In the rows, 128 means zero.
A single turn carries every row of the set below to another of its rows. Some are shown first; where does it send the rows asked next?
num: [ 94 121 118 149 152 117 115 140 104 130 132 146]
lam: [ 98 112 130 148 134 111  92 132  96 123 130 122]
sute: [122 110 141 157 112  91 141 140 112 102 149 117]
Tugus: [102  99 134 159 107  94 146 136 112 104 139 107]
tugov: [ 70 114 122 134 133 114 123 137 108 131 152 137]
madas: [109 107 102 147 138 130 126 126  93 122 142 136]
tob: [ 96 110 138 151 129 129 104 117  95 131 132 122]
gel: [102 102 135 156 108  98 145 116 123 106 139 115]
razis: [ 95 107 136 156 128 121 106 141  82 129 131 113]
tad: [121 111 141 152 114  92 137 127 120 101 149 122]
mosom: [ 92 117 126 156 145 133 130 134  97 139 134 142]
sar: [104 103 128 153 113  85 134 129 123  98 138 114]
paz: [ 92 115 122 157 147 122 125 155  89 133 133 135]
neme: [104 106 144 164 124  91 141 145 128 101 152 122]
Fem: [103 106 147 163 122  97 142 132 133 104 151 127]
zutol: [109 104 103 152 137 130 131 136  84 123 142 130]
Fopa: [ 68 111 126 138 129 120 132 143 101 135 154 132]
Sefit: [120 109 145 157 110 100 146 127 115 106 150 118]
zugo: [110 108  99 147 142 121 121 137  91 119 141 134]
pozi: [ 69 112 120 135 132 111 125 151 101 130 152 132]
dek: [102 104 149 168 119 100 148 141 124 105 153 121]

razis -> tob
num -> paz
Now these:
madas -> zugo
Fopa -> tugov
sar -> Tugus
Fem -> neme
tad -> sute

A single turn carries every row of the set below to another of its rows. Some are shown first; where does it send the rows asked next?
paza: [123 124 116 133 120 134 114  95 154 116 128 131 132 115 145 126]
Sirup: [123 125 126 133 115 128 127  94 156 117 116 135 141 121 137 119]
bina: [137 121 136 131 119 131 125 101 144 118 113 143 137 126 123 118]
Luto: [119 152 117 126 148 146 138 139 143 132 130 147 155  91 158 142]
dumat: [124 127 144 137 125 127 113  98 141 119 117 128 123 117 130 134]
lagi: [127 131 125 133 114 128 124  95 165 120 119 131 138 110 132 125]
Lazaz: [113 152 134 155 130 149 132 152 130 153 109 149 152 118 134 116]
sibu: [107 160 131 124 149 136 140 122 140 131 126 124 145  99 161 147]
Lubuv: [106 159 120 154 129 149 138 141 135 152 108 143 158 111 149 115]
Pegi: [132 151 141 130 155 144 131 146 134 145 134 151 150  99 144 141]
Rufu: [135 122 117 131 124 126 120 100 141 115 122 126 146 114 147 115]
lem: [144 126 133 129 117 132 125 103 153 123 113 140 136 115 119 124]
mada: [136 124 125 138 118 129 120 101 151 108 125 135 138 122 143 127]
Lak: [108 154 121 149 133 149 130 148 142 148 109 147 160 114 147 104]
boz: [ 96 160 133 159 133 144 124 144 143 149 116 142 153 116 147 111]
Mude: [112 156 142 137 152 139 126 137 144 143 143 141 149  97 155 145]
Binob: [132 153 138 130 153 146 132 146 128 139 129 153 146  98 141 146]
Gatuf: [127 133 147 140 118 127 117  98 156 125 121 132 128 116 121 131]
pali: [142 122 135 133 123 133 123 100 141 113 120 137 138 121 122 122]
Dubi: [125 128 143 143 123 128 118  94 146 114 127 129 134 122 128 128]
tiz: [123 151 123 126 150 144 135 140 147 140 135 146 158  94 159 137]
loba: [132 127 137 145 120 127 113 100 147 109 128 133 132 124 139 132]
Gube: [127 126 141 140 126 131 107 100 140 122 130 134 120 121 131 132]
kazed: [101 163 133 161 131 147 133 139 132 153 111 139 151 114 146 119]
taded: [122 128 139 144 127 120 111  97 138 119 130 121 134 118 144 123]
didu: [107 159 140 139 151 139 128 136 139 137 138 142 143  95 154 152]
riru: [118 158 131 158 131 149 130 152 134 153 108 151 149 116 140 117]
gim: [113 158 131 156 132 150 136 146 125 154 107 147 153 115 140 116]
Deta: [120 128 145 140 119 124 120  96 148 119 120 134 131 126 128 125]
Raben: [115 157 136 155 138 148 133 152 127 152 114 151 149 120 136 116]
lizoz: [119 156 122 120 150 142 143 135 144 139 128 141 156  93 157 139]
Bikug: [128 124 125 134 120 131 124  93 153 111 123 130 143 117 136 123]
nifem: [145 121 139 136 129 126 116 106 127 120 122 132 136 122 132 119]
bifet: [134 152 124 114 150 143 147 132 130 132 117 137 150 100 150 139]
Nofe: [ 94 162 132 160 135 142 129 142 140 150 120 140 150 117 149 119]
vunot: [103 163 131 163 130 145 127 146 141 152 113 144 147 114 147 122]
voze: [123 124 122 129 120 129 121  94 152 116 115 127 133 110 142 128]
peli: [142 120 129 126 124 133 121 102 139 118 110 137 131 116 128 127]
fugip: [131 155 140 123 155 143 138 142 128 144 128 147 147  99 143 142]
neb: [110 158 118 156 128 149 132 148 143 149 108 147 154 112 150 115]
sule: [109 162 144 133 153 137 134 134 139 143 134 136 145  98 152 147]
miraf: [111 156 138 155 135 147 125 151 134 152 111 150 152 119 138 109]
zeki: [110 155 114 149 133 149 139 147 139 147 111 147 159 114 149 111]
keni: [105 152 118 151 127 149 136 146 142 150 109 145 159 112 147 113]
sura: [124 159 151 127 154 137 137 132 122 137 123 133 136 105 143 148]
Dito: [ 95 157 134 161 128 144 129 145 139 153 115 141 151 115 144 119]
Voz: [145 124 133 140 121 130 117 106 142 109 124 139 135 124 134 129]
sarak: [145 119 123 128 123 139 116 106 139 120 121 142 130 119 130 123]

lagi -> Gatuf
Lak -> boz
Pegi -> tiz
Now these:
didu -> Binob
mada -> loba
Dubi -> pali
keni -> Dito
Raben -> zeki
sule -> fugip
neb -> vunot
paza -> Gube
dumat -> peli
gim -> Lubuv
sura -> bifet
taded -> nifem
Deta -> bina

A single turn carries every row of the set below to another of its rows. Some are shown first; where does it send the rows asked next?
rovu: [126 123 133 142 130 116 141 137 121 135 119 141 110 136 136 126 111 125
 123 123 155 127 101 126 132 137 127 170 145 124 129 143 130 143]
kitap: [112 121 141 126 137 114 122 131 117 124 115 143 151 132 112 125  93 133
 121 150 131 110 103 154 121 136 121 139 110 146 123 131 125 131]
vufa: [116 109 118 109 124 104 108 133 125 118 136 137 157 115 137 129 113 114
 110 133 117 143 139 113 125 127 121 110 128 112 127 156 126 139]
Zugis: [120 118  95 124 114 106 130 135 130 149 126 144 114 127 115 121 119 122
 126 123 127 137 117 130 146 127 147 134 148 114 144 112 136 132]
pup: [138 123 111 127 126 126 123 115 141 132 125 103 124 123 109 123 131 103
 121 109 120 133 124 125 119 119 126 151 151 120 141 153 129 139]
Mir: [111 107  94 121 131 102 121 115 122 147 135 138 125 138 140 112 136 126
 114 125 116 144 121 126 138 133 138 143 148 115 147 129 129 134]
kanob: [ 88 111 119 123 136 104 120 119 130 133 121 127 148 127 135 104 110 127
 115 132 126 138 127 140 119 133 131 153 126 154 140 141 117 119]
kag: [121 110 131 117 134 135 124 112 118 145 129 135 145 149 140 125 147 137
 111 125 112 143 112 114 143 142 103 108 140 124 134 133 118 122]
gek: [110 113 103 126 109 114 120 120 110 123 123 145 142 115 113 127 124 122
 121 162 121 121 109 121 117 130 120 116 139 141 137 152 114 137]
Nurov: [121 122 134 111 129 140 132 122 123 154 121 140 138 139 121 143 125 137
 114 119 121 130 103 119 139 135 117  97 152 121 124 131 130 122]
Nel: [131 139 123 113 135 123 123 142 131 148 152 142 109 130 117 144 131 117
 131 129 126 130 139 115 118 126 130 119 123 116 133 107 131 121]
Nirem: [142 135 140 154 127 134 133 155 130 116 123 141 118 143 137 120 111 137
 115 136 139 134 134 146 129 147 118 154 138 140 122 123 133 138]
soka: [109 124 135 135 151 133 120 121 113 135 132 147 146 127 138 119 102 129
 106 144 119 131  93 142 121 124 132 140 111 153 125 127 118 129]
kifo: [130 107 119 121 133 125 112 121 116 127 143 133 121 128 140  91 127 109
 121 129 119 166 125 133 146 133 120 118 134 127 152 107 125 127]
lev: [115 135 150 137 145 137 112 136 114 136 130 147 133 137 144 112 117 109
 116 120 163 132 125 140 109 129 107 122 121 113 133 133 131 150]
nofuf: [139 131 126 119 117 139 128 143 120 139 137 146 129 134 134 125 117 151
 120 132 114 127 124 138 133 139 124  95 153 139 117 105 131 133]
Goze: [138 105 118 135 108 116 125 134 125 110 135 151 144 119 116 127 125 126
 125 147 117 144 123 121 125 135 105 108 104 126 131 129 107 117]
reli: [123 123 154 132 116 115 125 136 111 108  99 141 125 130 133 126 116 131
 142 132 137 126 126  95 142 140 122 123 121 136 136 147 125 131]
tasus: [128 137 136 120 137 132 124 108 101 133 118 152 159 121 116 110 144 126
 133 127 133 149 126 114 128 111 154 131 134 122 134 131 123 134]
Vit: [112 140 132  99 133 124 116 130 122 149 142 124 111 126 116 133 129 107
 130 137 130 123 143 120 113 129 128 108 147 131 139 121 133 120]
tolo: [135 139 131 122 125 124 125 118 108 126 124 148 158 121 126 100 144 141
 138 126 129 150 152 125 122 121 153 130 134 129 129 123 119 131]
fifu: [118 123 140 143 124  99 125 137 121 112 100 138 126 130 133 128 107 139
 136 136 126 131 141 107 127 147 146 135 126 130 133 152 130 124]
liniz: [122 113 122 110 124 121 120 132 134 128 129 127 119 116 114 108 120 110
 128 122 127 165 127 140 147 135 128 109 148 122 153 110 133 118]
Paga: [130 121 160 125 138 128 131 144 135 104 128 126 119 120 138 114 111 125
 124 116 149 159 128 144 131 152 105 142 145 140 138 136 126 131]
zovu: [158 137 122 135 126 140 138 118 130 143 133 117 125 125 117 126 118 131
 121 125 113 111 104 136 112 132 125 135 150 134 118 140 114 148]
Ros: [122 144 143 114 128 130 120 110 108 123 120 137 159 107 122 113 152 138
 138 132 123 155 127 134 125 127 145 124 131 127 135 127 119 133]
kevas: [117 118 148 113 126 112 122 140 129 115 116 142 161 137 113 121 108 129
 120 133 137 115 122 138 137 132  95 132 103 143 127 130 124 135]
futi: [139 128 118 123 125 118 125 117 144 137 125  99 127 120 109 115 126 104
 117 112 121 131 126 131 126 128 127 146 154 119 141 151 123 146]
zevo: [106 118 139 118 121 121 120 135 129 131 124 134 163 145 146 111 120 136
 112 122 127 129 138 118 137 128  99 137 109 155 126 133 116 129]
rute: [117 142 125  98 125 121 118 144 134 138 150 136 112 123 118 143 142 125
 136 132 126 127 143 121 119 132 117 114 137 132 139 114 127 130]
suv: [162 130 116 140 123 137 119 130 139 116 140 112 116 119 116 109 121 108
 128 117 116 142 132 140 119 121 125 144 135 127 136 122 127 140]
nuse: [127 130 152 137 139 120 113 142 110  94 109 151 120 119 128 123 105 118
 132 139 131 140 123 105 141 132 137 121 122 137 145 141 133 142]
deno: [120 139 130 112 130 126 125 128 122 157 143 131 102 125 112 144 134 115
 138 140 129 122 117 121 113 132 128 115 130 122 135 112 126 113]
vudu: [109 135 138 137 142 119 117 138 127 140 132 144 138 139 149 121 119 128
 115 119 156 127 137 149  98 140 115 134 127 111 126 139 131 146]
roton: [128 144 131 123 114 125 124 117 101 136 117 147 155 121 125 112 155 143
 141 130 129 139 126 121 135 121 145 140 124 120 127 120 122 141]
mas: [159 133 139 120 125 142 132 124 144 124 135 112 138 121 117 125 131 128
 118 109 114 129 122 128 126 133  98 120 147 136 127 142 109 147]
Pidi: [122 131 143 139 138 112 121 138 118  99 113 149 121 112 132 135 104 146
 137 143 119 134 119 120 121 147 146 128 126 138 135 144 126 136]
Bov: [121 114 128 131 133 122 119 137 124 124 134 150 142 129 134 102 111 110
 118 125 135 143 112 123 148 111 115 148  94 147 143 113 116 132]
Zodot: [154 132 119 135 121 144 131 120 126 138 138 119 122 126 124 131 123 135
 125 122 114 113 107 133 108 125 122 141 146 132 114 138 122 150]
Komip: [106 132 125 143 140 126 123 133 127 121 129 153 123 127 119 116 133 124
 126 136 159 136 119 161 101 140 108 136 126 135 153 130 116 141]
buk: [154 129 141 119 126 151 124 120 138 121 135 110 135 119 123 130 132 126
 125 108 114 132 120 124 118 130  98 121 144 131 124 143 116 141]
Fuven: [166 134 117 136 124 129 126 133 142 123 140 113 120 117 114 107 117 106
 122 115 115 138 124 139 131 125 128 141 134 121 135 122 122 145]
nuvu: [108 126 127 145 126 120 129 133 130 129 121 149 129 139 119 115 142 120
 130 123 166 130 125 139 112 139  95 140 117 123 150 132 114 132]
tiv: [108 107 135 111 134  92 122 132 128 123 115 136 155 130 115 110  90 121
 123 129 144 118 131 141 125 130 122 148 121 141 134 142 129 130]
seme: [115 127 157 134 146 136 130 132 130 124 106 130 128 138 121 136 122 115
 104 126 145 143 113 130 134 143 111 144 151 131 136 157 133 131]
lor: [136 111 116 135 113 115 114 130 100 134 136 139 134 119 137 110  96 107
 120 153 122 131 119 123 118 124 137 114 116 114 115 132 128 130]
gosed: [130 125 114 129 131 137 121 123 106 138 145 149 130 141 147 115 131 149
 112 149 104 129 113 140 129 141 124 115 148 142 128 115 123 142]
Kedob: [128 112 142 123 141 106 121 139 123 116 127 150 147 127 115 110  84 113
 123 130 142 127 117 142 134 121 121 142 100 133 135 119 127 134]

gosed -> kifo
seme -> rovu
Now these:
nuse -> reli
Nel -> rute
Bov -> zevo
lor -> Goze
buk -> pup
Ros -> tasus
liniz -> Nurov
nuvu -> vudu
zovu -> Fuven
Kedob -> kevas

A single turn carries every row of the set below to another of its rows. Some are shown first; where does it send the rows asked next?
tuv: [138 147 132 157 123 106 129 119 131 136 127 128 125 150]
sofu: [125 146 111 140 151 152 138 123 123 121 133 125 125 122]
biri: [132 139 139 126 142 118 122 135 145 110 121 109 146 140]
kogu: [114 146 131 120 126 122 115 125 107 123 103 136 123 117]
nusef: [129 136 124 115 115 146 128 147 123 136 114 120 140 119]
mik: [132 121 117 101 144 131 116 111 119 118 140 118 132 122]
Kivi: [131 122 126 158 113 124 115 127 134 131 132 109 132 150]
Nesok: [135 130 142 143 134 119 143 124 151 112 120 118 147 128]
toniz: [ 98 142 136 115 138 119 131 127 132 132 135 119 107 120]
ligiv: [136 130 130 163 123 108 116 115 126 129 121 124 121 149]
bape: [110 137 110 118 145 131 137 122 130 115 143 108 126 122]
ful: [146 131 116 125 149 150 118 112 109 124 131 138 126 122]
Segig: [107 142 135 134 110 133 138 128 118 110 116 118 124 113]
liva: [118 139 136 117 123 145 144 137 138 130 148 107 115 125]
Zelig: [147 125 129 136 114 112 126 127 140 145 139 115 140 152]
tedap: [127 133 150 135 131 109 115 122 140 104 136 126 145 133]
sop: [119 126 128 155 116 105 120 119 133 130 127 111 129 150]
bozik: [133 152 131 106 122 123 132 134 123 134 112 131 131 117]
mog: [124 113 132 138 136 126 115 127 151 130 127 135  98 129]
Dar: [131 136 135 142 136 137 121 111 116 133 118 131 158 149]
gavig: [133 126 144 129 134 142 117 103 104 128 121 138 106 121]
nume: [129 151 136 135 136 150 139 142 135 141 130 132 111 118]
fovep: [130 139 143 125 137 117 102 122 126 119 131 130 155 147]
sutek: [110 132 126 130 117 145 111 135 110 125 103 124 134 120]
bevu: [142 112 129 143 112 115 114 122 134 137 130 110 137 148]
Veri: [121 125 128 128 125 143 142 103 124 136 131 117 106 157]
neno: [131 135 134 145 141 133 139 126 136 125 107 114 150 143]
Situg: [141 120 136 128 133 162 112 129 120 143 123 135 119 119]
vud: [125 142 131 132 122 143 126 112 123 128 147 132 105 160]
niti: [141 118 133 123 129 140 135 113 137 123 128 111 100 155]
soke: [130 137 115 126 139 142 148 128 137 123 150 126 133 108]
Gev: [130 120 115 142 138 159 125 123 123 120 140 130 133 112]
ges: [119 119 128 136 126 133 107 129 143 139 145 144 109 137]
limi: [126 133 147  97 127 124 130 112 120 131 142 124 116 123]
Mepe: [125 126 144 142 125 124 112 112 124 122 136 136 161 136]
namad: [123 133 135 149 130 164 129 129 120 123 128 120 111 122]
Rugo: [125 114 129 135 133 126 136 116 149 150 123 137 107 131]
fano: [148 134 134 143 123 102 125 113 133 139 126 129 131 145]
rim: [122 134 122 110 145 116 133 107 130 117 144 131 122 109]
Sunor: [117 119 125 132 127 134 127 120 140 158 141 147 118 138]
pigo: [134 124 141 152 128 137 139 114 133 129 119 129 159 133]
Zalab: [111 112 135 110 132 132 104 111 115 136 128 123 117 121]
Zudek: [159 130 132 147 119 115 125 123 133 143 130 129 133 148]
tazov: [143 133 137 124 125 139 118 120 132 117 141 126  97 154]
dap: [133 151 140 132 113 140 140 124 113 121 112 143 124 113]
rumem: [124 115 119 129 143 135 113 102 111 111 135 135 124 109]
genik: [142 129 139 112 104 141 127 125 112 123 123 136 135 113]
podu: [116 124 136 111 102 132 125 130 116 116 122 115 135 115]

fovep -> Mepe
Segig -> bozik
Now these:
mog -> tazov
ligiv -> Zudek
Situg -> namad
soke -> bape

A single turn carries every row of the set below to another of its rows. Some are shown first; where does it send the rows asked next?
pumed: [139 123 128 124 127 147 150 141 113 108  98 110 127]
nik: [126 145 117 107 110 130 158 121 130 108 139 136 108]
reva: [144 143 125 137 141 132 140 136 155 136 143 102 120]
Dataz: [120 125 130 112 111 133 146 116 136 144 111 109 104]
gises: [140 138  88 135 126 133 138 133 157 124 117 134 123]
Mumar: [109 129 115 120 117 142 157 140 138 139 112 121  95]
Bib: [147 143 100 136 100 127 137 131 117 120 130 100 111]
livo: [137 137 115 104 109 128 142 128 132 105 144 134 115]
Kof: [151 151 138 127 135 137 152 132 139 138 129  99 138]
falud: [136 143 128 132 137 139 151 151 103 112 119 126 127]
Lif: [129 139 127 115 127 150 161 143 108 132 111 126 137]
Fatiz: [144 138  94 132 117 131 135 138 152 112 107 134 120]
dev: [147 123 125 121 141 138 130 128 145 134 135 112 140]
vaf: [121 129 118 116 117 154 162 138 153 147 113 103 116]
gos: [149 142 100 141 111 134 148 135 118 111 131  95 115]

nik -> gises
Dataz -> dev
Kof -> Lif
Now these:
reva -> falud
Fatiz -> Bib

